In the data rows, 128 means zero.
Here are some points, one per row:
{126, 153, 100, 158, 145, 115, 066, 163, 129, 174, 157, 173, 113, 101, 142, 124, 125, 121, 127,
 135, 129, 112, 142, 113, 132, 137, 143, 120, 133, 143, 112, 057, 110, 118, 171, 157, 086, 129}
{113, 137, 123, 129, 078, 166, 143, 162, 101, 123, 117, 118, 141, 129, 128, 115, 142, 153, 128,
 135, 085, 102, 102, 122, 127, 145, 142, 138, 120, 171, 061, 101, 104, 123, 148, 128, 162, 111}
{117, 120, 110, 120, 132, 100, 124, 155, 128, 126, 070, 136, 152, 159, 074, 094, 150, 132, 105,
 130, 121, 084, 094, 137, 141, 124, 092, 117, 121, 117, 134, 158, 084, 132, 146, 140, 139, 112}
{126, 110, 129, 103, 117, 120, 114, 136, 148, 191, 159, 105, 124, 103, 127, 127, 059, 122, 154,
 109, 123, 149, 136, 145, 137, 102, 148, 136, 127, 122, 143, 100, 164, 101, 136, 156, 162, 096}
{149, 159, 081, 103, 107, 127, 164, 127, 100, 134, 088, 113, 105, 140, 138, 113, 143, 137, 082,
 119, 153, 136, 122, 127, 098, 111, 140, 089, 117, 113, 157, 086, 124, 135, 137, 099, 125, 146}
{120, 154, 139, 074, 110, 159, 116, 139, 115, 109, 114, 137, 153, 177, 124, 139, 122, 109, 106,
 127, 113, 087, 148, 121, 118, 147, 077, 125, 158, 149, 158, 140, 127, 075, 139, 110, 150, 154}
{190, 137, 101, 167, 082, 150, 141, 110, 131, 128, 149, 180, 113, 119, 115, 115, 128, 139, 107,
 137, 136, 164, 103, 127, 165, 160, 109, 170, 108, 172, 147, 104, 118, 132, 164, 113, 135, 138}
{133, 078, 122, 110, 133, 143, 146, 085, 112, 119, 135, 125, 134, 109, 130, 119, 126, 123, 083,
 128, 110, 126, 151, 148, 142, 102, 146, 127, 133, 111, 112, 108, 154, 154, 153, 179, 110, 129}
{130, 130, 145, 135, 085, 117, 130, 158, 076, 101, 101, 165, 103, 144, 133, 182, 110, 149, 149,
 099, 131, 147, 155, 150, 168, 135, 142, 095, 173, 126, 125, 115, 091, 125, 152, 144, 113, 098}
{118, 127, 168, 138, 159, 106, 149, 097, 129, 101, 108, 141, 105, 152, 169, 112, 114, 156, 157,
 116, 117, 082, 122, 089, 125, 100, 088, 127, 111, 115, 119, 161, 160, 119, 099, 171, 127, 118}
{105, 143, 100, 100, 145, 121, 097, 143, 125, 112, 146, 125, 117, 136, 144, 179, 147, 108, 093,
 136, 098, 119, 145, 115, 138, 121, 176, 109, 078, 088, 182, 115, 122, 115, 094, 110, 156, 144}
{129, 095, 153, 107, 115, 128, 071, 147, 164, 149, 115, 124, 109, 149, 144, 139, 152, 096, 101,
 109, 126, 142, 140, 146, 131, 103, 106, 158, 125, 088, 152, 103, 157, 137, 096, 116, 095, 104}
{135, 128, 126, 116, 137, 104, 150, 147, 158, 064, 135, 138, 157, 143, 127, 083, 157, 121, 129,
 108, 145, 149, 124, 137, 113, 137, 134, 119, 170, 132, 144, 120, 181, 082, 149, 112, 082, 131}
{121, 153, 187, 140, 128, 115, 133, 108, 140, 159, 125, 155, 096, 141, 120, 117, 136, 130, 100,
 149, 143, 153, 116, 176, 140, 169, 166, 128, 118, 135, 094, 104, 130, 117, 119, 163, 141, 130}
{130, 159, 109, 132, 140, 131, 083, 154, 154, 093, 142, 105, 158, 184, 098, 140, 129, 143, 117,
 078, 147, 135, 125, 102, 120, 131, 109, 139, 141, 156, 106, 105, 123, 148, 118, 111, 139, 125}
{161, 121, 175, 123, 138, 121, 128, 084, 125, 106, 124, 100, 142, 142, 114, 129, 147, 155, 143,
 180, 169, 104, 091, 070, 124, 131, 118, 106, 146, 085, 087, 148, 095, 106, 125, 102, 148, 115}
{159, 107, 116, 131, 101, 131, 128, 103, 154, 169, 132, 108, 124, 067, 114, 138, 151, 106, 137,
 124, 126, 112, 148, 102, 123, 126, 158, 118, 154, 175, 162, 124, 164, 139, 115, 118, 114, 147}
{108, 121, 099, 145, 131, 116, 202, 127, 100, 195, 149, 157, 119, 159, 136, 164, 164, 160, 150,
 148, 110, 126, 141, 128, 172, 135, 135, 136, 140, 129, 097, 096, 129, 118, 193, 085, 125, 120}
{127, 133, 101, 125, 137, 168, 131, 138, 129, 119, 165, 137, 159, 127, 126, 183, 096, 163, 127,
 191, 148, 126, 173, 148, 103, 145, 141, 103, 108, 115, 146, 117, 161, 147, 112, 121, 102, 104}
{128, 098, 128, 107, 151, 105, 078, 115, 098, 094, 117, 095, 157, 127, 153, 140, 129, 175, 145,
 137, 124, 127, 087, 147, 107, 148, 144, 150, 134, 129, 110, 154, 135, 109, 117, 124, 114, 114}
{096, 117, 126, 116, 113, 128, 135, 134, 121, 103, 123, 102, 108, 099, 137, 116, 111, 091, 133,
 153, 155, 151, 133, 131, 165, 161, 082, 122, 110, 160, 145, 103, 130, 136, 101, 144, 110, 119}
{161, 108, 128, 117, 108, 112, 155, 179, 132, 170, 154, 141, 126, 117, 159, 089, 126, 165, 180,
 130, 151, 107, 128, 146, 175, 101, 141, 160, 107, 137, 105, 181, 088, 146, 113, 127, 124, 132}
{153, 113, 133, 093, 189, 166, 122, 134, 129, 112, 108, 134, 115, 100, 123, 130, 123, 108, 135,
 138, 104, 168, 100, 125, 154, 116, 107, 107, 138, 121, 125, 152, 156, 138, 082, 103, 129, 169}
{138, 134, 164, 133, 173, 120, 157, 142, 136, 173, 127, 101, 139, 090, 161, 188, 116, 082, 098,
 112, 154, 125, 114, 157, 113, 139, 135, 138, 125, 146, 160, 164, 119, 127, 125, 149, 131, 124}
{088, 156, 124, 156, 139, 153, 130, 105, 141, 121, 142, 084, 105, 101, 107, 126, 142, 139, 105,
 153, 111, 143, 149, 136, 132, 067, 135, 120, 125, 176, 177, 131, 108, 131, 114, 106, 130, 090}
{126, 121, 123, 089, 140, 156, 112, 121, 119, 142, 138, 120, 111, 131, 137, 098, 150, 106, 145,
 107, 136, 151, 101, 109, 084, 100, 125, 134, 097, 144, 089, 182, 142, 152, 167, 158, 113, 117}
{147, 095, 127, 149, 147, 168, 153, 063, 132, 147, 121, 103, 137, 124, 109, 141, 114, 119, 154,
 092, 128, 097, 121, 110, 129, 138, 144, 136, 092, 091, 124, 189, 128, 091, 090, 126, 101, 117}
{141, 122, 141, 138, 139, 092, 093, 088, 174, 092, 104, 117, 110, 127, 143, 121, 127, 078, 161,
 109, 119, 111, 141, 151, 127, 162, 112, 090, 088, 131, 136, 140, 123, 131, 162, 118, 160, 141}
{118, 128, 125, 140, 094, 093, 133, 176, 134, 138, 204, 138, 139, 154, 137, 105, 107, 111, 133,
 117, 087, 138, 118, 155, 130, 134, 127, 089, 176, 138, 152, 136, 115, 147, 108, 135, 115, 147}
{094, 147, 111, 142, 134, 127, 137, 106, 152, 119, 143, 142, 109, 114, 128, 124, 097, 122, 136,
 130, 125, 091, 110, 140, 101, 108, 127, 167, 156, 104, 094, 132, 105, 143, 116, 097, 142, 104}
{079, 119, 135, 129, 122, 102, 127, 103, 121, 104, 111, 158, 157, 133, 087, 133, 099, 129, 110,
 126, 146, 161, 146, 120, 098, 107, 129, 117, 093, 110, 128, 123, 118, 111, 125, 078, 118, 210}
{112, 135, 112, 120, 130, 153, 117, 139, 143, 095, 119, 164, 158, 081, 117, 138, 182, 153, 122,
 100, 126, 143, 120, 114, 102, 141, 087, 117, 146, 068, 166, 076, 125, 141, 114, 157, 152, 153}
{129, 119, 127, 208, 107, 143, 127, 162, 109, 128, 115, 096, 086, 136, 129, 142, 127, 115, 115,
 125, 161, 130, 143, 131, 114, 123, 115, 145, 141, 164, 097, 141, 128, 130, 144, 155, 142, 171}
{131, 106, 137, 124, 173, 120, 131, 100, 182, 142, 101, 111, 131, 135, 146, 091, 094, 138, 144,
 126, 099, 165, 144, 112, 089, 124, 173, 173, 131, 127, 156, 183, 092, 130, 118, 148, 137, 148}
{176, 163, 138, 157, 140, 078, 154, 138, 063, 116, 115, 154, 140, 123, 111, 099, 133, 105, 175,
 159, 116, 121, 143, 102, 123, 139, 106, 151, 123, 116, 088, 143, 123, 157, 117, 124, 143, 097}
{094, 162, 144, 134, 088, 154, 133, 121, 104, 138, 137, 105, 156, 136, 120, 114, 133, 152, 124,
 133, 139, 124, 131, 122, 149, 139, 147, 134, 147, 105, 118, 116, 176, 167, 128, 124, 133, 103}
There is one direction along which these points spread out most. Take the direction at right angles to it along which they spread out most. Go by this last direction. Where along it does each point below lie, from 0 to 99? The average is 50, and the first point in the table lies past the average. One standard deviation of the points above along it is 16.
{094, 162, 144, 134, 088, 154, 133, 121, 104, 138, 137, 105, 156, 136, 120, 114, 133, 152, 124,
 133, 139, 124, 131, 122, 149, 139, 147, 134, 147, 105, 118, 116, 176, 167, 128, 124, 133, 103} : 48
{149, 159, 081, 103, 107, 127, 164, 127, 100, 134, 088, 113, 105, 140, 138, 113, 143, 137, 082,
 119, 153, 136, 122, 127, 098, 111, 140, 089, 117, 113, 157, 086, 124, 135, 137, 099, 125, 146} : 65
{126, 121, 123, 089, 140, 156, 112, 121, 119, 142, 138, 120, 111, 131, 137, 098, 150, 106, 145,
 107, 136, 151, 101, 109, 084, 100, 125, 134, 097, 144, 089, 182, 142, 152, 167, 158, 113, 117} : 37
{129, 095, 153, 107, 115, 128, 071, 147, 164, 149, 115, 124, 109, 149, 144, 139, 152, 096, 101,
 109, 126, 142, 140, 146, 131, 103, 106, 158, 125, 088, 152, 103, 157, 137, 096, 116, 095, 104} : 74
{120, 154, 139, 074, 110, 159, 116, 139, 115, 109, 114, 137, 153, 177, 124, 139, 122, 109, 106,
 127, 113, 087, 148, 121, 118, 147, 077, 125, 158, 149, 158, 140, 127, 075, 139, 110, 150, 154} : 61
{161, 108, 128, 117, 108, 112, 155, 179, 132, 170, 154, 141, 126, 117, 159, 089, 126, 165, 180,
 130, 151, 107, 128, 146, 175, 101, 141, 160, 107, 137, 105, 181, 088, 146, 113, 127, 124, 132} : 16
{135, 128, 126, 116, 137, 104, 150, 147, 158, 064, 135, 138, 157, 143, 127, 083, 157, 121, 129,
 108, 145, 149, 124, 137, 113, 137, 134, 119, 170, 132, 144, 120, 181, 082, 149, 112, 082, 131} : 61
{190, 137, 101, 167, 082, 150, 141, 110, 131, 128, 149, 180, 113, 119, 115, 115, 128, 139, 107,
 137, 136, 164, 103, 127, 165, 160, 109, 170, 108, 172, 147, 104, 118, 132, 164, 113, 135, 138} : 45
{094, 147, 111, 142, 134, 127, 137, 106, 152, 119, 143, 142, 109, 114, 128, 124, 097, 122, 136,
 130, 125, 091, 110, 140, 101, 108, 127, 167, 156, 104, 094, 132, 105, 143, 116, 097, 142, 104} : 40
{118, 128, 125, 140, 094, 093, 133, 176, 134, 138, 204, 138, 139, 154, 137, 105, 107, 111, 133,
 117, 087, 138, 118, 155, 130, 134, 127, 089, 176, 138, 152, 136, 115, 147, 108, 135, 115, 147} : 57
{176, 163, 138, 157, 140, 078, 154, 138, 063, 116, 115, 154, 140, 123, 111, 099, 133, 105, 175,
 159, 116, 121, 143, 102, 123, 139, 106, 151, 123, 116, 088, 143, 123, 157, 117, 124, 143, 097} : 16
